In the data rows, the value 128 means zero.
Every row has a hidden score. In each pair, how much higher is the second row's than the first's? 10 means about the same, 20 much higher and 0 much lower. The score is a weighted sum of the row's numbers plus the product of two more (or one squared), each taken from its middle value.
(128 65 128 191 65 64 80 112 160 96 128 128 112 128 160 65)
(144 81 112 175 65 144 96 112 128 144 112 112 128 191 128 112) 4
(128 112 191 96 160 112 128 128 128 128 144 144 81 144 144 96)
(128 128 112 80 49 112 160 112 96 160 112 144 128 112 112 144) 18
(128 144 191 112 112 112 112 144 112 160 160 96 160 128 128 144)
(159 112 96 96 208 144 112 128 112 128 144 96 144 96 96 112) 11
(144 81 128 112 160 128 128 128 112 96 96 96 97 128 144 128)
(159 112 96 112 192 144 112 128 112 128 128 80 144 112 144 128) 11
(144 81 128 159 65 144 96 112 128 128 144 112 112 191 128 96)
(81 144 144 128 160 112 128 81 128 128 160 160 128 144 128 128) 9
(144 81 112 159 49 159 96 112 144 112 112 112 81 191 160 96)
(128 191 112 191 128 112 160 128 128 96 49 96 144 128 48 128) 11
(144 128 191 112 160 112 128 144 144 112 128 112 128 144 80 128)
(175 144 112 96 144 128 128 144 144 64 160 128 144 96 191 96) 15
(128 128 144 80 65 112 176 112 96 128 96 144 128 128 144 128)
(159 97 81 112 208 144 112 128 80 144 96 96 176 96 144 144) 8
(144 128 206 112 112 128 128 175 144 128 144 96 112 112 96 128)
(175 144 112 112 144 175 144 112 207 64 144 160 160 64 144 144) 16
(128 144 206 112 112 112 96 160 112 176 144 96 160 128 160 160)
(144 81 128 159 49 175 112 112 80 112 144 112 97 160 160 144) 13
(144 81 112 175 65 144 128 112 112 160 128 144 128 191 96 96)
(144 81 96 207 160 49 64 191 160 160 207 207 112 64 112 176) 13
(128 160 175 159 112 128 96 112 112 176 96 112 191 128 144 144)
(65 112 112 128 144 144 128 175 96 160 128 128 176 144 96 112) 14
(112 175 128 191 112 96 128 128 112 112 96 112 160 144 96 112)
(175 160 128 112 144 128 96 160 176 49 144 176 160 144 160 160) 15
(159 160 112 128 80 144 64 191 96 112 80 176 112 112 176 144)
(65 97 128 128 128 144 144 175 144 128 112 144 176 112 144 112) 10
(144 128 191 112 128 144 160 175 144 112 160 112 97 144 48 128)
(128 128 144 96 65 96 160 128 128 112 128 144 97 96 160 128) 13
(159 112 175 112 128 159 191 144 128 144 128 160 81 144 96 96)
(81 128 144 144 144 128 144 112 80 112 128 160 144 112 176 160) 10
(159 81 96 223 160 49 80 207 128 144 160 223 97 49 80 176)
(144 128 206 112 112 112 128 160 128 144 128 96 128 128 144 128) 2
(175 112 144 159 112 175 176 97 128 144 144 128 112 112 112 128)
(128 81 128 144 128 112 96 97 160 80 128 64 112 112 112 144) 11
(97 175 144 175 144 128 144 49 112 128 160 128 144 112 128 192)
(112 112 175 96 144 96 128 97 128 112 112 144 97 160 144 80) 7
(175 144 112 96 128 128 128 144 144 96 144 128 144 112 144 112)
(112 160 144 112 144 128 96 81 176 176 128 144 144 112 128 128) 6
(128 160 144 112 128 112 80 112 144 176 96 144 144 128 112 144)
(159 144 96 96 96 112 128 144 128 80 144 112 160 144 160 80) 15
(81 160 112 112 144 112 144 112 160 144 128 128 112 112 96 128)
(81 160 128 144 160 128 112 97 112 96 239 128 112 144 144 176) 10
(175 144 112 112 128 159 128 112 144 112 176 112 144 80 176 128)
(97 160 112 96 96 128 128 97 128 160 160 144 144 112 80 128) 10
(159 112 144 207 128 128 191 112 144 191 128 176 112 223 144 192)
(175 112 144 159 112 175 176 97 128 160 112 128 112 112 112 112) 11
(112 191 112 175 144 112 176 144 160 49 96 80 97 144 80 144)
(65 97 112 144 144 144 144 223 144 144 160 64 144 128 160 144) 18
(112 160 144 128 144 128 96 65 128 160 144 144 144 96 160 128)
(128 144 191 112 112 128 96 144 160 128 144 96 160 112 112 144) 8
(97 175 96 144 144 80 160 144 144 80 128 80 128 160 160 176)
(144 144 144 96 96 96 128 160 144 96 128 112 97 112 128 160) 9
(144 112 128 80 160 112 128 112 144 144 80 112 128 128 160 176)
(81 160 112 144 160 128 128 97 96 112 207 128 97 144 160 176) 12
(159 144 81 96 112 80 144 128 96 96 176 80 207 191 112 17)
(128 175 112 144 65 144 96 160 80 128 96 144 112 160 128 80) 3
(112 160 144 128 128 128 96 65 207 160 112 128 144 96 128 128)
(128 81 144 128 144 112 112 112 96 112 128 80 112 112 128 160) 12
(144 81 112 175 80 144 112 128 128 160 160 128 144 191 128 112)
(144 65 96 207 160 49 49 144 176 160 144 160 128 64 48 128) 14
(65 128 112 112 160 128 144 128 96 96 192 160 144 160 96 96)
(112 160 175 128 96 128 128 112 144 144 112 112 160 112 144 128) 8
(128 81 175 128 128 144 112 128 96 80 128 128 97 160 112 65)
(65 112 112 144 160 144 144 207 96 128 144 96 160 128 112 160) 13
(159 112 144 207 128 128 191 128 112 207 128 176 112 207 112 176)
(128 191 128 207 128 112 160 128 128 96 49 96 160 128 80 176) 9
(112 175 128 207 128 112 160 97 112 64 128 112 144 112 48 128)
(112 191 112 191 144 112 176 144 144 64 128 96 97 112 112 144) 6
(81 97 112 112 112 144 160 160 192 96 144 160 144 128 112 144)
(144 81 112 175 80 144 112 112 112 176 128 144 144 191 128 96) 10
(128 160 81 96 128 96 128 128 128 191 96 160 81 128 112 128)
(112 112 144 96 144 159 112 97 144 112 80 144 128 112 112 128) 6
(128 81 144 128 223 144 80 112 128 96 96 112 112 160 96 96)
(159 81 112 175 176 64 112 160 112 160 144 192 128 1 128 160) 16
(159 112 96 112 176 144 128 128 112 128 128 80 144 128 144 128)
(128 175 128 207 112 112 112 144 128 112 49 96 176 144 144 112) 10
(175 128 128 128 160 112 191 128 112 144 96 128 112 112 144 49)
(175 112 128 159 128 175 191 97 128 160 112 128 112 128 128 128) 8
(112 160 175 128 112 128 96 112 112 176 160 128 160 112 176 128)
(81 81 112 144 112 159 144 191 192 128 112 128 128 80 176 128) 12
(97 160 96 159 176 159 80 81 160 160 160 112 81 80 112 112)
(128 144 144 128 128 159 64 97 144 144 160 160 112 112 112 128) 13
(175 128 128 175 160 128 223 112 176 191 160 176 160 191 144 176)
(159 97 112 175 128 112 160 112 96 191 96 176 144 144 160 144) 8
(128 128 128 96 80 207 112 112 112 144 128 128 128 80 64 176)
(175 112 128 144 112 112 176 128 112 160 112 128 97 112 144 144) 13
(112 191 112 159 128 112 176 144 112 80 160 80 81 144 160 160)
(175 144 96 96 96 112 144 128 144 112 192 96 207 176 112 49) 15
(81 144 112 144 160 128 112 112 96 112 223 128 112 176 128 160)
(175 128 112 159 144 159 191 97 192 128 176 128 160 128 112 128) 12
(159 160 96 112 144 128 49 160 144 112 112 223 128 160 96 128)
(128 175 128 144 80 159 96 160 112 144 80 144 112 144 144 65) 5
(175 160 128 112 128 128 112 144 192 17 144 176 144 128 144 128)
(159 112 81 112 160 159 128 112 80 160 144 80 160 112 176 112) 2
(159 160 112 112 112 144 80 175 128 64 96 176 112 128 176 128)
(144 128 81 80 80 96 144 128 160 144 144 80 160 128 80 176) 13
(65 112 128 144 128 144 144 175 128 112 112 144 176 112 128 112)
(175 128 112 128 160 159 144 112 112 144 144 96 160 96 128 96) 11
(144 81 128 112 144 112 112 112 112 112 96 64 97 96 128 160)
(144 97 128 112 160 128 144 128 80 112 96 96 97 128 112 160) 10
(128 144 175 128 128 144 80 97 128 160 144 112 160 96 144 128)
(65 97 112 128 128 144 144 175 96 144 160 144 160 128 96 112) 14
(81 128 144 112 144 112 128 97 96 160 80 160 144 144 128 96)
(175 128 112 159 160 159 191 97 192 144 160 144 191 112 128 144) 13
(175 128 144 159 160 128 207 128 144 144 112 176 112 144 144 96)
(144 144 191 112 128 128 128 160 112 144 160 96 128 144 96 144) 8
(112 112 175 96 144 96 144 97 112 96 128 160 112 144 112 80)
(112 144 191 128 96 128 112 112 112 128 112 112 144 96 160 128) 9
(128 128 81 65 80 96 128 112 112 144 96 112 144 112 80 192)
(144 112 175 112 192 128 144 128 112 96 112 176 49 144 96 96) 4
(112 191 112 159 128 112 160 112 144 80 128 96 112 144 96 128)
(97 112 128 96 49 128 176 112 112 112 96 160 144 96 128 112) 12
(112 112 175 112 160 96 128 81 176 112 128 160 112 160 128 80)
(175 128 128 159 144 128 207 128 176 144 80 176 112 144 144 128) 11
(175 128 112 159 144 175 176 81 144 144 144 128 176 112 176 128)
(144 128 191 112 160 112 144 128 112 128 144 144 97 144 112 96) 7
(97 128 159 112 160 96 128 81 96 128 144 160 128 128 144 80)
(81 128 144 128 144 144 128 128 65 112 128 160 144 112 191 144) 9
(175 128 96 128 160 159 160 112 80 128 160 96 144 96 112 80)
(159 128 191 128 160 159 191 160 144 128 112 144 81 144 64 112) 4
(175 128 128 159 160 159 176 97 160 144 112 144 160 144 128 96)
(159 112 112 112 160 144 144 128 80 160 160 80 160 112 128 112) 13
(128 81 112 128 80 191 112 112 112 144 160 128 112 176 144 192)
(159 112 175 96 160 144 160 160 144 128 128 144 49 160 80 112) 8
(128 97 96 96 176 159 96 112 112 128 96 96 128 191 80 176)
(159 128 191 112 160 128 160 175 144 144 112 128 81 160 80 128) 10
(112 112 175 96 144 112 128 97 128 112 112 160 112 128 144 96)
(128 175 128 144 160 96 80 128 144 176 96 144 144 160 128 144) 8
(65 128 112 128 160 128 128 160 65 96 207 144 128 176 128 112)
(97 175 144 159 128 128 144 81 112 112 144 112 128 112 144 176) 9
(175 160 128 128 128 128 96 175 160 64 112 192 128 144 160 144)
(144 128 191 112 160 112 144 160 112 160 144 128 112 144 96 128) 4
(159 144 96 112 128 159 128 112 128 80 128 112 144 80 144 144)
(128 144 144 80 96 80 144 128 144 144 128 128 112 112 144 144) 8
(112 112 175 96 160 96 112 97 128 112 80 160 112 144 160 80)
(97 128 159 128 160 96 144 81 112 144 112 160 144 144 112 96) 11
(65 112 112 128 128 144 128 160 96 96 128 160 176 144 112 112)
(144 128 191 112 160 112 128 144 128 128 160 128 97 160 144 112) 6
(128 144 81 80 80 112 128 112 160 160 128 112 144 112 64 192)
(175 128 128 144 160 175 191 97 176 112 160 160 176 96 160 144) 8
(81 97 112 112 128 144 176 175 144 128 144 128 144 112 160 96)
(144 112 144 128 128 223 112 112 112 96 128 112 112 96 128 112) 4
(112 175 81 159 144 175 112 112 160 176 112 96 49 128 160 49)
(128 128 144 112 128 159 112 97 144 160 144 144 112 112 80 128) 9
(175 128 112 159 160 159 191 97 176 144 144 144 176 128 128 112)
(65 128 112 128 144 128 144 128 128 96 176 176 144 160 64 80) 10
(175 128 112 175 128 159 191 97 112 128 128 144 144 144 112 96)
(112 128 128 96 80 159 128 97 160 144 128 144 128 112 80 160) 7
(144 81 128 144 65 175 112 112 96 112 160 112 112 128 144 160)
(112 112 175 96 144 112 128 97 128 128 80 160 112 128 128 80) 6
(159 112 128 144 96 96 160 128 80 144 96 128 128 96 144 144)
(128 175 128 207 128 112 144 112 112 128 49 112 160 128 80 160) 8
(128 144 81 65 112 80 160 112 144 160 112 160 128 128 64 144)
(65 112 128 144 160 144 128 207 96 128 144 64 160 112 96 160) 7
(159 128 175 112 160 128 160 175 112 144 160 128 65 144 80 128)
(175 128 128 144 160 175 207 97 176 112 128 144 191 128 144 144) 12
(159 97 128 144 96 96 176 128 96 144 160 128 112 112 176 160)
(159 97 128 175 192 80 160 160 96 160 96 223 97 64 191 128) 7
(159 144 65 80 112 96 128 128 144 112 176 80 191 176 96 65)
(65 144 112 144 160 128 128 144 65 96 239 128 97 160 144 128) 5
(81 81 128 144 112 159 160 191 176 112 112 112 112 96 144 112)
(144 81 112 128 49 175 112 112 80 112 144 112 112 160 176 144) 10
(144 81 96 144 223 128 80 128 128 144 49 80 160 112 160 160)
(128 175 65 128 128 159 96 144 80 160 112 128 33 112 128 96) 12
(97 160 159 144 80 128 144 81 128 128 176 128 144 112 144 144)
(144 112 144 112 128 223 112 112 80 128 112 112 112 112 64 112) 7
(112 191 112 175 128 112 160 128 112 64 112 80 112 144 96 160)
(128 160 49 96 112 128 128 128 112 144 128 144 81 128 48 128) 12
(175 128 128 128 144 112 160 128 80 160 112 128 112 112 160 65)
(175 144 112 112 96 144 112 160 160 33 96 160 112 112 191 128) 13
(144 65 128 159 80 64 80 112 144 128 176 144 144 80 128 112)
(144 112 112 96 160 112 128 112 112 128 80 112 128 144 128 192) 1
(81 144 144 128 160 96 128 81 112 112 160 160 128 144 128 128)
(144 97 112 96 192 159 80 112 144 112 112 96 128 160 112 176) 7
(128 175 65 144 128 159 96 144 96 191 112 112 18 96 96 112)
(144 128 206 112 128 144 160 175 96 128 176 112 97 112 128 144) 8
